In the data rows, the value 128 means zero.
In each game, the first row plays the second. By how much does the first row win? 20 means about a draw, 40 a big win and 0 a big loss. Wins can go round in a circle. Each row has two weighted sums of its numbers, A and B, taken from their middle values. A row wins by its A times the other's B, less its B times the other's A.
[107 130 135 141 130 132 116 109 120 137 160 157 144 148 132 113]
[109  87 114 142 119 122 118 100 115 146 162 149 147 134 117  80] 17
[155 165 146 153 118 130 147 139 124 133 114 103 110 141 143 165]
[103  97 133 145 136 119 116 124 107 132 138 133 152 139 141 127] 29
[148 169 132 110 103 139 127 142 126 120  99 104  94 125 155 143]
[118 122 114 148 131 130 114 109 114 130 146 164 139 152 113 104] 8
[144 126 126 107 131 132 124 122 119 125  87 100 109 138 150 134]
[166 100 100 120 141 131  99 118 104  99 102 119 143 161 171 157] 22
[138 162 172 157 112 122 112 143 138 126 104 113  90 103 110 150]
[123 151 164 170 149 148 138 115 125 137 129 110  92  83 104 124] 16
[118 115 108 103 142 131 141 123 118  96 107 125 155 147 130 141]
[111 141 132 125 140 117 135 131 121 106 124 102 117 131 123 143] 26
[155 162 134 138 128 145 138 141 142 131 107  97 132 133 135 148]
[ 69  85 140 141 119 119 127 126 109  91 133 166 182 167 153 161] 17
[103 120 153 160 147 150 158 141 125 113 120 114 106 106 107  98]
[118 160 157 155 169 136 142 125  90 123 129 121  93 106  95  96] 19
[151 164 136 110 140 135 116 131 124 120 110 133 138 156 145 128]
[126 118 123 131 107 116 103  91 113 152 167 152 146 158 141 144] 31
[165 149 150 129 113 131 133 129 127 106  92  98 132 134 141 137]
[132 132 124  98 111 129 122 133 114 110 103  86 123 139 175 175] 17
[ 95 114 146 130 112 119 119 110 112 131 147 149 156 124 159 119]
[115 145 177 170 152 157 125 105 131 127 132 107  96 101 117 127] 21
[118 135 152 166 159 161 140 130 122 126 115 101 116 112 111  97]
[139 143 162 149 132 115 115 133 132 146 108 109 102 122 153 138] 20
[117 102 127 150 146 132 132 140 114 124 122 134 139 156 131 126]
[ 92 104 141 128 140  98 102 103 110 154 151 148 155 149 146 110] 20
[115 126 111 131 139 132 125 120 139 121 111 118 134 132 124 132]
[138 134  95 121 123 142 147 128 130 123 115 112 110 141 164 137] 30
[172 152 117 119 138 142 125 118 105 101  90 127 171 158 167 164]
[129 139 146 157 154 156 136 107 138 132 120 103 110  86 109 143] 23
[139 120 101 120 132 137 148 114 113 116 145 154 126 142 148 126]
[154 152 127 103 105 122 135 137 117 102 107 105 113 135 138 142] 19
[162 130  95 112 132 144 124 117 125 107 103 143 156 149 159 149]
[107 116 143 114 111 119  93 108 173 161 148 155 134 121  92  85] 14
[156 169 132 105 107 155 143 116 129 109  94 132 134 133 130 136]
[171 151  94 100 138 141 127 115  97  91 118 135 148 148 130 131] 23
[114 110 132 146 132 107 135 120 115 134 149 149 145 142 125 119]
[130 129 131 149 138 142 126 139 142 124 126 114 110 118  97 111] 23
[116 105 133 143 142 122 128 131 109 116 129 148 153 111 129 143]
[154 165 168 152 150 158 111 110 126 123 132 128 121  96 106  96] 24
[143 134 121 104 119 131 122 136 135 114 100  98 136 131 144 158]
[158 161 119 102 116 134 153 142 120 121  96 113 128 136 148 150] 21
[102 128 126 133 159 163 151 159 137 135 110 125 111 115 109 126]
[171 151 104 115 125 141 115 128 117  99 130 150 147 155 117 109] 9
[109 141 145 118 136 112 122  97 151 157 142 153 133 140  96 113]
[130  91 101 145 129 131 133 121  97  96 119 129 173 155 161 165] 18
[158 150 141 144 122 112 140 100 142 127 115 110  78  95 119 145]
[104  95 110 141 141 142 125 115 108 136 145 154 144 140 154 109] 19
[ 97  98 119 146 128 129 129 114  82 108 137 164 160 151 156 144]
[101  94 111 150 145 118 120  98  85 128 135 150 158 142 136 152] 19
[ 70 106 154 134 122 114 117  94 109 153 162 176 165 123  91  79]
[139  88  95 133 151 112 151 107 133  91 121 136 172 171 158 148] 27
[107 104 117 161 135 123 111 137 110 100 121 135 144 137 143 123]
[ 89 144 142  95 110  80  73 141 180 202 182 173 133  79  55 114] 20
[138  93  72 116 128 141 116 101  97 101 149 160 163 160 155 123]
[147  95 111 123 146 151 133 124  96  97 131 152 154 154 153 136] 15
[160 102 111  94 126 138 124 117 132 100  95 111 144 155 166 153]
[122 153 168 162 163 143 147  95 115 138 124 123 104 115  90 110] 13
[138 169 157 141 151 135 112 128 135 138 125 117 100  98 117 128]
[125 112 118 101 122 147 192 186 192 159 117  85  72 106 124 113] 16
[135 142 167 153 146 156 136  88 134 130 117 120 120  89  96 104]
[113 112 120 106 104 121 153 181 145 168 160 132 131 106  87  90] 12
[155 136 165 122 118 109 120 117 137 129 116 110 107  96 104 119]
[142 167 118 108  95 136 147 129 133 116 115  90  91  98 155 160] 1
[147 154 153 123 110 128 136 135 126 121 114 108  87  97 133 152]
[137 135 131 120 116 117 140 160 166 162 153 135 116 104 109 106] 8
[121 121 111 123 125 156 144 136 113 136 102  93 100 131 148 158]
[116 123 126 126 124 114 107 101 115 166 162 171 158 134 134 123] 25
[170 171 139  99 104 114 141 141 120 122 113  96 123 135 162 150]
[ 83 120 132 131 122 130 117 114 132 168 151 154 137 129 104  99] 21
[116 134 144 132 123 118 105 122 120 121 114 131 144 154 139 140]
[146 152 151 141 129 114 136 134 134 124 120 114  96 101 122 139] 20
[135 131 125  99  99 117 163 183 156 146 135 140  97  85  78 112]
[174 161 130 124 116 130 134 133 118  96 105 120 149 160 151 140] 20
[151 178 155 155 120 118 145 132 136 107  98 113  96 133 154 127]
[145 156 135  89 133 146 133 129 109  98 101 142 165 165 160 142] 19
[161 109 109 122 153 129 128 127 112 109 144 157 147 152 141 118]
[150 149 145 106 108 108 138 126 132 121  92 105 121 158 152 154] 21
[129 104 121 128 147 129 127 113 129 100 116 141 147 147 142 156]
[163 181 139 103  96 124 142 139 114 117 102  83  97 125 180 166] 13
[156 141 119 115 131 124 150 120 125 108 118 132 147 128 151 144]
[126 106  98 131 131 156 123 119 128 103  78  98 138 160 158 147] 19
[119 121 106  91 106 151 185 178 194 163 141  91  96  97 110 112]
[131 109 114 112 130 145 149 129 124 112 112 106 117 144 157 150] 29
[163 164 118  78 122 122 108 112  96  93  90 158 162 155 171 141]
[151 141 159 134 115 134 151 137 118 139 117 114  87  71 132 142] 12
[130 104 112 126 122 142 149 130 127 103 109 107 106 110 135 136]
[113 124 155 158 167 164 150 152 119 121 117 129 102 114 106 115] 19
[137 151 116 133 145 134 125 124 130 122 119 128 150 152 119 153]
[147 135  99 109 146 144 122 123 116 126 109 143 130 157 149 123] 17
[117 106 109 116 142 143 133 126 106  94  99 127 160 162 166 159]
[110  92 129 146 126 129 139 120 129 122 134 163 138 142 121 114] 16
[150 131  95 110 148 163 119 132 118 115  91 114 155 136 160 143]
[153 161 153 118 116 115 103 157 147 130 107  98 103  88 113 166] 23
[124 129 114 105  87  94 117 173 171 192 162 140 123 116  74  83]
[116 146 133 121 118  99  99 114 141 169 172 150 144 145 131 120] 32
[121 134 106 133 142 120 105 120 105 114 155 150 131 145 143 101]
[120 143 130  98 119  94 117 167 198 164 171 139  96  84  91 131] 39
[141 127  95 120 126 129 140 115 106 112 130 146 141 152 123 128]
[132 114 105 121 136 129 115 124 135 125 104 115 125 150 153 151] 21
[110  98 103 133 108 104 113  96 102 134 157 149 156 137 129 102]
[146 143 157 140 134 132 139 138 136 128 124  91  89 137 139 147] 11
[ 92  94 107 131 114 110 122  95  95 162 165 159 151 144 107  83]
[ 52 107 141 127 133  93  66  80 150 203 197 180 171 129  69  60] 29
[ 96  87 125 144 114 121 118 120 117 108 135 127 141 135 122  95]
[112 128 106 105 107 112 158 169 156 152 138 114 102 121  98 111] 39
[117 130 128 135 130 158 133 126 133 133  96 120 123 152 163 144]
[139 120 108 130 152 138 126 127 136 123 103 120 129 136 140 164] 21
[144 132 148 151 159 140 113 109 159 143 132 120 113 111 100 111]
[130 129 161 143 153 128 137 132 114 113 130 114 120 106 113  98] 18
[142 119 104 131 138 164 128 126 116  96  90  98 117 135 163 162]
[120 120 135 106 129 138 176 177 158 154 125 101 117 117 137 126] 22
[108 129 131  90 112 131 147 177 160 151 134 135  89  81  94 121]
[115  96 123 145 150 130 128 119 106 120 127 144 156 152 122 130] 21
[142 137 134 156 128 120 101 124 133 108 114 103 110 116 126 135]
[130 107 112 129 135 149 135 112 132 120  99 109 121 150 157 132] 19
[130 113 123 102 116 129 142 201 161 170 148 134  83  96 106 118]
[118 119 109 108 141 172 191 176 179 162 148 106  99  87 130 107] 15
[ 81  99 113 140 136 135 123 108  96 106 134 153 176 174 154 147]
[107 139 188 148 150 153 127 142 131 138 120 121 105  87 104 117] 19
[167 163 179 134 103 113 128 120 132 115 124  89 103 129 153 162]
[162 114  90 118 138 137 133 135 126 109 125 164 158 148 126 111] 18
[104 114 139 130 138 109 119 130 115 125 141 150 146 151 131 143]
[168 169 160 151 112 114 128 131 147 108 109  95  97 130 157 164] 18
[111 143 130 108  98 103 128 153 209 192 173 151 112  57  91 129]
[120 116 114 109 117  88 113 131 171 159 165 156 138 127 109 105] 12
[129 105 115 149 121 156 122 119 102 105 117 155 156 154 153 137]
[142 153 155 165 133 129 142 131 127 133 130 119 113  99 110 139] 11
[140 135 110 104 123 133 140 130 123 103 106 115 113  98 110 121]
[140 132 129 111 144 142 134 122 127 110 104 120 118 140 140 169] 15
[128 114 145 153 125 134 124 121 102 132 137 157 129 142 127 122]
[114 121 121 110  99 103  89 150 188 185 166 161 124  82  78  98] 28
[126  95  90  81 133 201 198 184 178 153  95  79 122 129 113  89]
[156 126 119 121 124 126 133 128 123 131 104 103 111 133 132 144] 23
[117 110 108 136 137 139 117 147  99 113 126 137 142 149 144 146]
[149 153 147 100 100 139 139 137 136 140 107  94 108 106 128 140] 25
[139 108 105 143 136 139 123 125 125 112  91 134 159 140 154 135]
[173 146 130 115 124 135 147 117 114  95 106 116 149 156 142 166] 15
[134 119 113 130 142 135 120 137 121 107 132 132 138 130 144 126]
[137 133 106 100 119 149 136 107 119 103  96  97 109 154 149 139] 16
[160 138 112 113 135 141 127 117 115 108 131 140 154 159 133 138]
[141 148 137 111  90 123 141 143 131 113 123 109  90  99 125 149] 21
[128 131 128 129 117 109 112 102 122 152 157 146 150 158 139 113]
[104 117 111 145 121 140 139 125 121 103 119 137 155 156 143 147] 15
[140 141 157 140 164 147 150 125 112 116 126 124 118 104 113  93]
[141 148 146 132 123 141 148 131 127 137 108 114 117 105  95 137] 21
[168 168 135  93 117 148 150 129 135 100  92 131 154 173 159 145]
[150 133 137 137 111 137 142 145 155 114 115 102  97 137 125 141] 19
[ 79  97 146 146 125 126 121 111  98 128 152 181 169 169 152 120]
[129  91  98 142 124 137 134 126 118 106 112 126 146 125 141 146] 22
[107 107 127 148 130 132 120  98 164 168 155 158 131 111  69  86]
[150 148 146 109  98 111 147 128 133 120 113 101 117 112 125 148] 2
[148 154 152 124 116 110 137 125 145 120 115 121 112 105 122 146]
[ 94 129 139 123 112  97 109 103 135 167 199 180 153 156 113  85] 16
[125 130 114 116 108 103 115 142 187 185 167 149 127  89  72  87]
[116 117 125 145 128 134 131 115 129 105 114 123 130 125 132 129] 16
[109 129 128 132 134 112 133 129 100 106 118 123 131 154 136 162]
[146 125 124 120 108 130 129 127 150 105 122 105 120 150 141 144] 18
[157 173 141  59 102 129 144 130 111  92 103 129 150 164 157 147]
[145 138 104 104 123 131 127 146 124 104  91 123 137 150 154 140] 8
[137 110 112 157 139 146 123 129 105 108 133 133 153 130 140 132]
[115 144 159 150 140 156 135 139 107 124 136 120 115 116 125 114] 20
[140 147 153 146 154 122 105 144 132 129 133 121 109 101 117 123]
[147 129 125 113 125 144 145 136 119 120 100 111 139 160 159 155] 22
[111 130 162 140 124 140 109  93 104 115 132 142 147 138 150 149]
[150 137  94 111 118 134 131 100 107 101  96 116 137 175 141 157] 28
[153 128  86 103 155 131 119 127 101 124 100 134 139 150 126 136]
[ 97 117 128 141 127 136 110 108 109 120 127 145 150 159 152 150] 20
[150 127 120 117 132 145 129 124 130 116 104 122 115 150 137 142]
[127 147 128 130 120 109 108 133 136 184 145 144 131 115  79 103] 19
[109  99 125 142 145 111 129 124  95 135 140 153 151 150 136 134]
[142 163 163 136 105  97 115 148 146 122 105 105  93 111 135 162] 15
[129 128 131 115 120 106 137 165 153 161 154 132 125 103 102 114]
[156 138 137 140 126 116 122 143 115 138  96 120 113 131 140 127] 24
[144 160 145 174 137 123 110 106 125 112 143 105  96  98 111 129]
[115 120 144 136 129 113 115 113 136 148 172 132 133 108  83  97] 20
[152 159 122 118 112 151 122 128 133 114 106 116 119 144 147 134]
[160 169 178 145  99  90 140 140 127 119 100 125 154 175 151 150] 30
[117 128 105 118 123 177 173 164 165 155 107  84 102 115 122 103]
[ 89 109 130 133 139 120 117 104  94 125 164 169 159 145 147 125] 27
[116 121 147 148 117 118 106  99 137 169 172 156 145 115  81  83]
[110 105 138 141 108 136 120 113 138 145 147 162 143 128 102  90] 30
[148 149 141 118 113 122 131 146 127 118 114 117 102  91 117 153]
[144 126 108 100 143 143 140 143 109 125  94  99 111 136 158 172] 12
[139 108 101 103 128 146 133 126 127 126 119  88 104 120 135 152]
[157 171 140 138 119 114 115 142 137 141 112 105 103  99  97 110] 22
[108 122 128 147 131 121 119 123 116 130 132 147 158 133 132 132]
[143 156 163 138  86 111 137 147 152 114  96  90 106 119 153 142] 20
[109 112 119 116  97  82 139 189 192 186 160 151  98  56  86 116]
[159 163 145 151 146 134 144 104 137 127 121 121 108 100  99  92] 23
[143 136 134 114 146 128 137 124 119 106 109 139 129 148 142 144]
[ 84 106 146 128 123 119 119 132 161 151 156 153 130 102 100  97] 20
[ 98 110 107 143 146 139 131 111 119 119 111 144 165 148 169 149]
[122 135 124 134 112 130 115 126 127 156 149 154 129 141 122 105] 20
[117 124 117 130 117 138 129 125 108  95 139 134 150 128 139 108]
[153 154 153 138 104 115 144 123 145 117 120  85 112 120 130 137] 24
[163 154 164 135 108 137 126 114 145 111 107  82 107 143 157 163]
[167 121  86  92 138 125 128 117 111  99 111 155 162 160 170 120] 16
[131 113 107 106 143 151 135 128 111 103 111 105 141 146 147 143]
[134 106 145 120 135 132 136 121 107 127 105 120 114 141 137 128] 21
[130  95  97 136 155 128 140 129 103 121 134 148 145 143 141 116]
[162 167 137 144 100 110 140 132 122  99 101 102  78 114 144 136] 20
[ 83 134 143 114 118 104 109 160 188 163 162 130 109  79 104 127]
[114 112 118 134 157 134 138 142 141 138 120 101 106 116  90  93] 9
[160 157 154 119 122 125 139 135 117  88  92 117 148 151 154 137]
[ 99 108 130 144 139 129 105 116 131 148 158 135 152 116  98  79] 15
[108  97 134 155 187 170 169 175 132 109  98  92 113 121 117  86]
[137 143 118  99 123 130 135 138 113 111 111 103 144 135 150 145] 29
[139 109 122 132 112 119 104 108 119 112 145 157 155 157 135  98]
[153 157 156 123 117 147 152 151 129 112  97 106 130 145 144 155] 28
[151 117 136 135 122 128 137 117 128 115 106 101 118 113 145 153]
[100 134 138 126 127 116 107 105 109 147 166 153 150 144 123 120] 11
[114 132 105  92 103 129 189 191 207 169 155  78  59 111 113 130]
[135 137 145 138 122 126 122 141 142 149 178 154 155 144  89  96] 4
[112 156 164 154 156 168 145 123  98 116 123 118 119 117  99 107]
[120 100 105 143 130 106 114 114 113 104  94 135 157 157 181 159] 20
[157 165 134  98 123 123 140 155 123 125 104 107 113 139 146 157]
[137 138 148 164 128 120 121 136 125 116 116 113 122  90 102 139] 29
[168 161 134 128 111 107 136 133 121 115 111 102 100 135 161 156]
[130  97  95 116 142 135 118 123  98  98 132 134 145 144 141 131] 18
[153 149 140 105 101 128 143 144 113 105  99  97 108 141 151 166]
[116 120 122 122 148 136 127 126  94 110 108 118 143 145 153 151] 21
[142 114 111 130 122 130 137 137 121 117 118  97  86 107 107 157]
[152 162 139 150 140 141  94 127 144 141 139 136  89 109 101 123] 24
[133 112 121 108 108 119 142 172 173 179 160 143 113  97  86 113]
[149 130 123 104 141 119 156 122 112 115 119 115 125 138 148 148] 22
[167 174 169 152  96 111 140 136 115 113 101  97  97 124 171 156]
[144 115  92 130 123 122 119 128  77 117 162 157 170 134 137  89] 14
[167 157 127 126 123 127 132 122 124 107  97 121 141 148 151 139]
[100 101 130 155 120 119 100  93 108 145 164 144 143 153 117  95] 16
[103  95 115 135 124 114 117 109 119 146 156 148 146 134 113  78]
[133 101 102 104 102 109 139 159 184 177 156 149  96  85  76 122] 13
[144 149  95 126 122 137 121 114 122  96 110 132 135 136 140 148]
[105 126 137 125 120  94 119 120 159 157 161 139 148 124  97  84] 22
[151 117 117 112 120 122 118 152 119 121 118 106 111  97 111 144]
[144 115 116 131 136 140 128 127 118 107 120 149 162 140 145 139] 24
[155 155 130 115 138 153 138 133 128 103  94 127 128 143 144 162]
[153 111 118 115 141 138 129 113 109 110 137 156 140 134 132  99] 17
[137 117 109 125 132 136 137 115 109 112 126 141 154 132 138 130]
[164 160 140  99 122 143 135 154 134 113  86 108 130 153 154 165] 20
[150 152 144  91 123 116 109 105 103 114 119 109 148 148 142 133]
[136 141 133 142 106 120 123 117 119 123 125  99 106 126 140 143] 20
[117 119 115 112 107 100 111 165 177 162 155 149 143  98  93  95]
[161 169 168 160 130 102 113 159 132 120 114  99  85 105 125 148] 30
[115  91 102 134 147 120 126 109 113 115 143 153 175 158 147 124]
[135 132 117 130 156 149 142 106 129  88 118 128 147 142 133 132] 22
[120 107 103 120 137 142 128 102 142 108 127 102 133 120 142 143]
[145 119 100 127 115 134 125 123 121 114 101 123 149 140 147 135] 21
